(in the rows, 128 means zero)
One turn sends every row of this set to another row. A few are shown first. Where does it send the rows asked after them?
muzal: [117 141 136 118 108 162 158 119 133 146 123 108 107 118 160 113 136  99
 181  95 146 117 118 132 119 117 131 100 131 108 177 107 118 142 142 122
 170  90 125 123 127 169 142 116  93 142 107 121 113 108 126 132]
kiteb: [113 122 130 150  88 147 155 114 128 156 122 115 102 140 154 119 130 102
 184 102 147 120 120 105 107 113 133  84 132 109 178 110 119 145 147 131
 166 116 121 124 122 166 144 114  95 154 116 112 104 100 136 120]
vatuf: [151 126 142 134 117 145 149 199 130 150  94 120 108 114 160  86 155 143
 157 151 164 141 124 130 111 117 112 101 123 103 109 162  99 164 161 128
 133 110 128 160 128 211 129 122  86 140 128 132 118 112 137 120]
gunib: [132 135 117 139 103 161 156 107 130 146 121 108 116 130 151 104 116 125
 173  88 160 130 121 114 107 114 136 106 133 100 177  97 114 155 147 104
 157 111 124 116 123 171 123 108  93 162  98 121 121 113 139 118]
mudis: [133 132 131 132 120 157 151 151 135 124 118 147 103 108 119 104 147 130
 159 151 169 158 132 123 118 128 103 113 130 103 166 107 117 129 153 108
 135 121 150 147 132 192 105 108 105 126 121 139 112 120 102 124]
babo: [124 127 115 131 110 177 155 122 142 148 116 114  93 135 150 127 124 112
 163  95 157 133 131 114 122 126 131  78 144 116 167  98 105 144 130 113
 155 118 130 120 129 177 142 109 101 145  98 123 113 101 139 118]
Tabi: [146 130 141 152 110 149 160 192 128 158  97 121 103 117 158  90 158 151
 158 147 162 141 123 119  98 108 114  91 119 109 119 166  91 165 167 129
 138 117 130 157 132 212 123 130  86 133 141 136 105 109 131 115]
kad: [154 107 119 156 124 124 132 157 141 137 139 106 129 140 160  87 111  93
 153  93 147 111 133 102  93 115 137  94 122 123 149 144 114 137 148 119
 160 121 116 138 116 170 137 159  73 170 128 126 109  90 127 129]
Pok: [135 130 109 113 113 124 169 168 124 169 132 107 146 114 155 118 162 140
 183 110 148 143 127 117  75  97 141 112 123  82 155 165 105 131 144 134
 154  79 129 136 103 172 131 127  83 165 148 140 118 104 125 118]
vili: [124 122 142 139  98 143 139 160 132 143 121 154 105 125 122 104 156 116
 168 161 161 147 136 112 126 128 110  97 124 102 161 113 128 125 156 131
 152 127 151 150 120 190 130 111  97 136 130 128  97 115  94 117]
Nagim: [156 128 144 157 102 143 149 197 132 161 102 121 111 129 161  82 152 158
 164 150 160 144 121 116 103 115 115 103 119  97 116 164  96 167 163 119
 137 109 127 153 129 194 125 128  78 144 134 133 112 120 134 116]
gif: [152 133 144 144 116 135 156 188 133 148  91 111 108 112 161  91 154 155
 166 149 159 147 114 128  96 115 115 110 120 106 126 169  95 165 165 122
 132 106 122 156 133 200 114 127  85 135 141 136 120 116 133 126]
Komez: [141 125 130 159  99 146 147 142 137 137 114 150 106 128 119 104 141 150
 162 149 169 155 132 102 106 122 120 110 125 102 169 107 123 130 164 120
 142 139 148 148 122 187 102 112  97 136 127 137 104 118 100 113]
zapi: [143 122 123 128 139 144 133 171 149 136 142 101 130 122 161  90 119  80
 150  91 147 118 137 122 110 123 129  87 125 130 149 146 103 136 137 107
 164 104 125 133 123 180 143 159  75 158 123 127 110  94 111 134]
terop: [148 114 107 149 137 141 141 157 154 136 129 101 118 134 156 111 110 100
 141  89 152 129 139 105  95 121 138  74 133 142 155 148  94 136 140 111
 157 131 125 133 125 186 129 160  83 155 129 134 107  87 116 127]
fopam: [139 127 147 141  99 137 141 150 131 131 125 149 114 118 128  88 152 129
 175 156 160 141 125 118 115 124 111 129 119  90 164 110 139 125 165 124
 149 109 141 152 121 171 114 112  90 135 125 132 110 125 102 128]
mor: [129 113 103 116 119 144 172 179 123 159 136 122 114 121 150 130 168 123
 171 113 142 132 133 106  81 100 124  87 134  91 140 161  99 119 129 146
 141  91 130 151 115 171 148 125  94 141 146 141 104  84 148 121]
tani: [154 124 112 145 144 140 148 150 139 124 140  98 133 118 156  85 109 102
 147  81 154 122 129 115  87 111 130 102 122 129 162 142  99 145 147  97
 150 113 119 131 128 181 115 158  80 161 124 136 116  95 121 134]
Risa: [157 128  90  99 135 158 164 175 141 152 123 114 128 116 150 124 153 154
 157 102 156 148 140 120  92 109 143 106 141  86 131 147  99 124 127 123
 139  86 137 142 107 178 132 119  87 151 121 153 127 101 145 117]
Muvi: [141 113  84 132 114 142 167 177 120 171 136 117 136 132 144 115 146 146
 165 109 158 155 138  94  78 103 127  93 135  78 144 152  88 143 129 113
 128 106 136 136 109 175 132 117  93 174 136 137 116 100 148 103]

Risa moves to mor
tani moves to zapi
Tabi moves to Nagim
Where do these go?
babo moves to kiteb
mudis moves to vili

One turn sends every row of this set to another row. A few are shown first. Where does it send the rows asked after them?
gosun: [127 118 105 137 131 125 148 117 111 147 103 105 113]
goba: [ 97 144 120 108 139 119 156 133 107 137 111 137 127]
rop: [132 114 110 138 138 119 133 111 109 149 108  97 126]
nusi: [102 104 128 112 128 101 137 123 131 130 136 150 129]
Vizip: [109 127 141 143  96 108  96 105 110 148 107 132 108]
pode: [101 122 144 138 105 105  98 101 119 144 106 127 101]
Retop: [134 113 102 134 130 125 143 114 115 139 100 106 121]
delof: [ 99 148 116 113 139 115 155 135 105 132 113 135 124]
feso: [110 106 141 148 125 146 126 107 123 140 115 144 130]
Likef: [117 133 163 110 128  98 107 130 113 133 120 143 115]
buduv: [135 151 110 106 126  94 112 121 106 126 110 143 133]
disum: [105 139 116 109 135 113 159 134 102 131 107 134 125]
dimib: [ 99 112 136 149 127 149 130 111 118 143 109 144 131]
Gapig: [120 136 164 112 138 101 110 126 115 135 117 148 115]
biki: [ 89 119 136 141 108 100 104  90 113 144 105 127 115]
fepa: [136 146 106 102 131  94 118 119 107 138 109 144 132]
valin: [ 95 113 128 151 138 142 119 110 114 147 105 135 140]
kup: [ 99 111 129 152 130 143 125 112 130 144 116 145 135]
Rak: [135 159 118 152 128 105 116  94 120 123 110 122 121]
dis: [121 139 159 114 139  95 109 128 112 131 119 145 112]
ludo: [134 148 108 100 123  97 111 117 106 138 112 143 131]
Geb: [100 122 140 142  96 103 101 101 119 144 113 132 109]
Rotep: [ 97 109 132 110 126 103 130 123 129 131 140 151 128]
bugu: [125 153 131 155 131  97 122  90 116 127 117 112 125]
lem: [132 159 127 153 126 101 118 105 121 121 107 114 119]
geni: [102 109 134 112 124 108 140 123 128 132 136 154 136]
dozu: [127 161 115 155 120 103 121 106 121 122 102 117 124]
tus: [124 112 109 136 129 125 150 113 121 133 100 104 118]

dis moves to Rotep
buduv moves to Likef
Where do these go?
biki moves to valin
Geb moves to dimib
Gapig moves to nusi
feso moves to tus
gosun moves to Rak

